Each named move below is a turn or a mirror, shown by a few rows before and after it. Which moves, in which order, take the first row of each later pair to the second? The first pair is answered.
move voke:
[-0.69 -0.55 -0.95 -3.19  0.11  1.21 -0.24  2.58  0.25  1.79  0.54 -1.54
  3.07  1.15  3.93 -0.84 -0.22 -0.31  0.39  0.16  0.51 -0.88 -0.15 -0.98
  0.52  0.57 -1.27]  ->  [ 0.60 -2.89 -1.15 -0.93  0.68 -0.32 -0.26  1.36  0.04 -0.07  2.32 -3.10
  2.36  2.60  2.16 -1.81  0.10 -0.32  2.08  0.33 -0.28 -1.71 -0.35  0.44
  1.46 -1.55 -0.75]
[ 3.31  1.14  0.64  3.91  0.76  0.43 -0.94 -1.15  1.45 -2.52  3.06 -2.31
 -1.32 -2.25 -2.76 -1.63  1.29  0.18 -0.97 -0.78 -1.56 -1.56 -0.33  4.04
  0.62 -1.45  0.67]  ->  [ 1.01  5.21  1.02 -0.24 -0.17  2.10 -0.77  1.39  1.97  1.12  0.27 -0.08
 -0.03 -4.39  1.02  0.43  0.98  0.31 -4.65 -0.86 -0.50  0.44  0.29  1.91
 -1.15  2.61  0.26]
[ 2.02 -0.22 -1.26  2.23  0.17  1.08 -1.09 -1.49  1.22  0.17 -0.16 -1.40
 -1.41 -0.23 -1.44 -1.51 -0.40 -1.12 -1.37  0.13 -0.12 -0.21  1.55  1.36
  0.08 -2.63  1.01]  ->  [ 0.86  2.22 -1.07  0.06 -0.61  2.21 -0.80 -0.23  1.46  2.10 -1.70 -0.25
 -0.25 -1.63  0.39 -0.01 -0.63 -1.16 -3.17  0.22  0.62  0.41  1.79  0.08
 -0.74 -0.41  1.14]
move lomor:
[ 0.68  1.95  0.40 -0.83 -0.67 -1.96 -0.27  0.61 -2.14  2.34 -1.57  0.39
 -0.09 -0.54 -0.46  0.19 -0.81 -3.30  0.84  0.32  0.32  0.68  1.15 -2.18
  2.05  2.26  1.25]  ->  [ 0.34  0.92  0.73 -0.97 -1.33 -2.08 -0.45  0.42 -2.00  2.64 -0.67  0.53
  0.27  0.32  0.08  0.24 -0.69 -3.51  1.01  0.45  0.21  0.38  2.01 -1.73
  1.77  2.30  1.38]
[-1.76  0.95  1.55 -1.82 -1.86 -1.74  1.50  0.38 -2.94  2.81 -2.31 -1.29
  1.05 -0.74  1.77  4.11  1.29 -0.67  0.51  0.31 -1.48 -1.00 -0.75 -5.16
  0.94  2.93 -0.17]  ->  [-1.59 -0.15  2.19 -2.10 -2.65 -2.03  1.48  0.26 -3.19  3.25 -1.45 -0.95
  1.54  0.05  2.03  4.42  1.00 -0.61  1.04  0.13 -1.48 -0.95  0.81 -4.21
  0.90  2.53  0.13]
[ 1.05  0.30 -1.28 -0.84  0.63  0.24  0.69  0.89 -0.82  0.38 -1.35 -1.08
 -0.50 -1.38 -1.63  0.99 -0.71  0.94 -1.40 -0.85 -0.16 -0.48  0.22 -0.42
  0.01  0.57  1.55]  ->  [ 0.39 -1.37 -0.53 -1.48 -0.88 -0.07  0.46  0.61 -0.68  0.89  0.02 -0.32
  0.05  0.46 -0.46  0.90 -1.09  1.02 -1.20 -0.89 -0.22 -0.46  2.02  0.62
 -0.51  0.11  1.64]
[ 1.95  1.36 -0.02 -1.92 -0.49  0.72 -1.44 -1.62  0.58  0.35 -0.01 -0.36
 -2.67  0.66 -0.15 -0.27 -1.24 -0.23  1.49 -0.66  0.33 -1.08  0.85  0.53
  1.30  0.76  0.90]  ->  [ 1.80  1.33 -0.11 -2.09 -0.43  1.18 -1.21 -1.83  0.69  0.52 -0.33 -0.55
 -3.09  0.71 -0.30 -0.15 -1.04 -0.20  1.32 -0.61  0.09 -1.02  0.68  0.26
  1.39  0.81  0.69]
move nize:
[-0.71 -0.34  1.45 -1.26 -0.62  1.06  1.48 -0.20 -1.30  1.23 -0.95  2.08
 -0.04  1.79  0.85  1.09  0.35  1.08 -2.77 -0.26 -0.37 -0.61 -2.04  0.57
 -0.76 -1.06  0.54]  ->  [-0.07  0.74  0.77 -1.67 -0.44  0.58  1.11 -0.56 -1.59  2.32 -1.36  2.29
 -0.22  0.88  1.02  1.76  0.08  0.12 -2.82 -0.39 -0.41 -0.54 -1.63  0.26
 -0.39 -0.50  1.30]
[ 1.48  0.37 -0.35  1.03  0.79 -0.77  0.27 -0.75 -1.82 -0.38  0.06 -0.80
 -0.23  1.74 -1.19 -1.04 -0.17 -0.89  0.90 -0.21 -0.47  0.11 -0.12  0.39
  0.83 -0.76 -0.40]  ->  [ 1.04  0.14  0.14  1.16  0.64 -0.99  0.54 -0.32 -1.70 -0.74  0.16 -0.56
  0.04  1.85 -1.16 -1.24  0.02 -0.71  0.90 -0.51 -0.05 -0.28 -0.34  0.40
  0.29 -1.07 -0.32]
[-1.32  1.28 -1.28 -0.95 -2.40 -4.16 -0.02 -1.50 -0.10  2.32 -3.09 -1.73
 -1.10 -1.92  0.25  2.89 -2.03 -1.49  1.05  1.35  1.35  1.17 -1.93 -2.17
 -0.25  0.66  1.62]  ->  [ 1.49 -0.44 -2.49  0.41 -2.02 -2.59 -2.26 -1.92  1.81  2.55 -0.30 -2.57
 -1.92 -1.93 -0.66  1.52 -2.21 -2.32  0.51  0.73  0.76  1.53  0.87  1.12
 -0.51 -1.20  2.80]
[-0.24 -0.69  0.55 -0.09 -2.10 -1.47 -0.76  0.20 -0.91  1.67  0.83 -0.80
  0.84  1.51 -0.29 -0.39  0.84 -0.47  0.84 -2.26 -0.87 -1.20 -0.12 -0.30
  0.41  0.45 -0.59]  ->  [-0.47 -0.71  0.75 -0.09 -1.91 -1.60 -0.61 -0.01 -1.14  1.68  0.87 -0.58
  0.86  1.26 -0.15 -0.27  0.96 -0.39  1.07 -2.31 -0.93 -1.27 -0.13 -0.49
  0.62  0.38 -0.73]
move tono:
[-1.21 -2.10  1.00 -0.62 -1.77 -1.54  1.00 -0.49 -1.11  0.36  1.08  1.06
  1.46  2.58  1.79  0.72 -0.75  0.07  1.52 -0.14 -0.15  0.17  1.44 -0.67
 -0.63 -0.12  0.04]  ->  [ 0.77 -3.00  0.53  0.58 -0.25  1.01 -0.09  0.18  1.66 -1.35  1.93  0.37
  1.40  1.46 -0.09 -1.50 -0.37  0.73 -0.86 -0.82  0.13  0.14  1.03  1.68
 -1.17 -1.22 -0.49]
[ 0.35 -0.75  0.59  0.82 -0.37  0.49  0.89  1.62  0.50 -1.04 -0.41 -0.85
  1.02 -0.85  0.77 -3.04  0.77  0.47 -1.14 -0.39  0.63 -2.09 -1.46  0.73
 -0.15  0.93 -1.31]  ->  [-1.14 -0.29  0.90 -0.22 -1.12 -1.58  1.38  1.31 -1.48 -0.36 -1.49 -0.78
  1.36 -0.12  1.91 -1.36  0.38  0.12  0.16 -0.15  0.69 -2.07 -1.27 -0.81
  0.44  1.82 -1.20]
[ 1.23  0.29 -0.50  1.85  1.24 -0.25 -2.80 -3.77  1.19  0.97  1.67 -2.35
 -3.71  1.08  0.78  1.62 -3.02 -1.17  0.31 -1.04 -2.03 -1.00 -0.93  0.55
  2.74  1.40  0.84]  ->  [ 1.52 -0.24 -0.65  1.75  1.05 -0.17 -2.70 -3.73  0.89  1.31  1.46 -2.30
 -3.69  1.02  0.55  1.59 -3.19 -1.41  0.52 -1.01 -2.30 -1.39 -0.90  0.15
  2.73  1.05  1.05]
move Mituz:
[ 1.34  3.33 -0.13  0.44  2.15  1.93  0.34  0.57  0.79 -0.59 -2.75 -0.75
 -0.70 -3.27 -1.68 -1.08  1.38 -0.62 -2.32  0.19  0.41 -0.18 -2.09 -0.20
 -0.56  0.45 -0.24]  ->  [-3.05 -1.41  3.41 -1.07 -1.78 -2.16  2.06 -0.58 -2.23 -0.07 -0.98  0.98
  1.76  2.33  1.61  0.80  0.42  0.42  1.66  1.37  0.56 -1.05 -0.36 -0.16
 -1.04  0.25 -1.27]
[ 0.77 -0.39 -0.94  0.42  0.94  0.30 -0.68 -0.94  1.06 -0.59  0.71 -0.29
 -0.56  0.05 -0.43 -0.78  0.54 -1.06 -0.26  0.22 -1.00 -0.38  2.01  1.41
 -0.10 -1.07  0.71]  ->  [-0.96 -0.06  0.54 -1.03  0.61  1.34 -0.04  0.68  1.58 -0.37 -0.08  0.63
  0.46  0.03  1.04 -0.61  0.92  0.16 -1.66  0.30 -0.40 -0.33  1.22  1.29
 -0.84  0.42 -0.78]
[ 2.43  0.69 -2.46 -1.23 -1.63 -1.17 -0.69 -0.26 -2.57  3.71 -1.52 -0.33
 -2.17 -1.86  1.47  0.81  0.13 -2.60  1.99 -1.40 -0.20  0.78  2.10 -1.30
  1.54  0.68  1.58]  ->  [ 0.70  2.24 -1.34 -2.62 -1.51  0.90  0.23  1.74 -1.31  3.25 -2.71  1.23
 -0.71 -2.85  2.49  0.62  0.65 -0.90 -0.79 -1.37  0.78  1.49  0.67 -2.07
  0.41  2.40  0.02]
Then:
Each pair is two moves apart.
[-0.21  2.05 -0.55 -1.72 -0.71 -1.96  0.44 -1.24 -2.81  2.04 -2.04  0.14
 -0.41 -0.69  1.06  2.60 -0.20 -1.52  1.08 -0.26  0.36  1.25 -0.19 -2.34
  0.84  1.85  0.85]  ->  [ 2.88 -0.05 -0.92  0.68  0.64  2.15 -1.47  0.09  2.20 -0.68  0.96 -0.48
 -0.87 -1.62 -1.20 -0.95  0.60 -0.43 -2.81 -0.94  0.63  1.30  0.54  2.90
 -0.87 -1.10  0.54] => lomor tono
[-2.26  0.22  1.08 -1.90  0.97  1.62  0.56  2.71  1.45  0.06 -1.63  1.36
  1.70 -0.20  1.74  0.48  0.81  1.79 -3.08  0.76  0.46 -0.68 -1.83 -0.48
 -1.38  2.89 -0.80]  ->  [-0.66 -3.64  1.00  0.70 -0.42 -3.02 -0.12 -1.09 -1.57 -0.58  1.18 -0.73
  0.19  3.15  0.23  0.79  0.19 -0.15  3.65  1.23 -0.70 -2.29  0.35  0.32
  0.44 -0.55  1.43] => Mituz nize
[-0.15  0.17 -2.58 -0.60  3.52 -1.62 -2.02 -0.46 -1.49 -2.80 -0.85 -1.17
  0.02 -1.33  0.01  1.64 -0.18 -1.98 -0.63 -2.61 -1.86 -0.30 -1.55 -2.80
  2.32  1.04 -0.38]  ->  [-3.12 -2.89 -0.05 -2.29  0.86 -2.45 -1.01 -0.01 -1.79 -2.02  0.28  0.61
  1.91  1.51  2.83  2.51 -0.20 -0.73 -0.38 -1.90 -1.74 -0.34  0.16 -1.90
  0.94  1.36 -1.06] => Mituz lomor
[-1.09  1.17  0.13 -0.76  0.41 -1.73  0.42 -0.71 -1.01  0.45 -1.40 -0.19
  0.68 -0.18 -0.31  1.41  0.37 -0.04  1.39  0.69 -0.26 -0.29 -1.15 -1.96
 -0.03  0.96  0.68]  ->  [-1.71 -1.59  1.89 -0.36 -0.43 -0.63  0.53  0.03  0.58 -1.22  0.43  0.73
  1.40  1.54  0.12  0.30  0.99  1.55  0.43  0.59 -0.08 -0.27 -0.80 -0.06
 -1.21  0.40 -0.40] => tono Mituz
[-3.02 -0.39  0.67  2.60 -0.97 -1.46 -0.73 -3.58 -0.73 -1.25  3.48 -0.64
 -0.10  4.70 -0.76  1.10 -1.11  0.77  1.67 -0.46  2.65  0.65 -1.11 -0.84
 -1.46 -0.04  2.47]  ->  [-1.10 -0.74 -0.28  2.20 -0.96  0.76 -2.40 -2.99  2.08 -0.23  4.56 -0.75
 -0.28  3.55 -0.82  0.11 -1.31  0.23 -0.64 -1.13  2.45  1.35  0.98  1.28
 -2.76 -0.59  3.16] => Mituz lomor
[-0.54 -0.40  0.68  1.29 -0.37  2.22  0.60  1.27  0.37 -1.53  0.06 -0.80
 -1.56 -0.46 -1.21 -0.44  0.24  1.78 -2.45  1.26  1.46  0.47 -0.54  0.33
 -1.08  1.99  0.13]  ->  [-1.62 -1.85  1.50  0.61 -2.11  1.15  0.88  0.81  0.10 -0.20  1.27 -0.22
 -0.66  1.02  0.16  0.36 -0.68  1.10 -1.85  1.12  1.11  0.55  1.18  0.57
 -1.53  1.92  0.33] => nize lomor
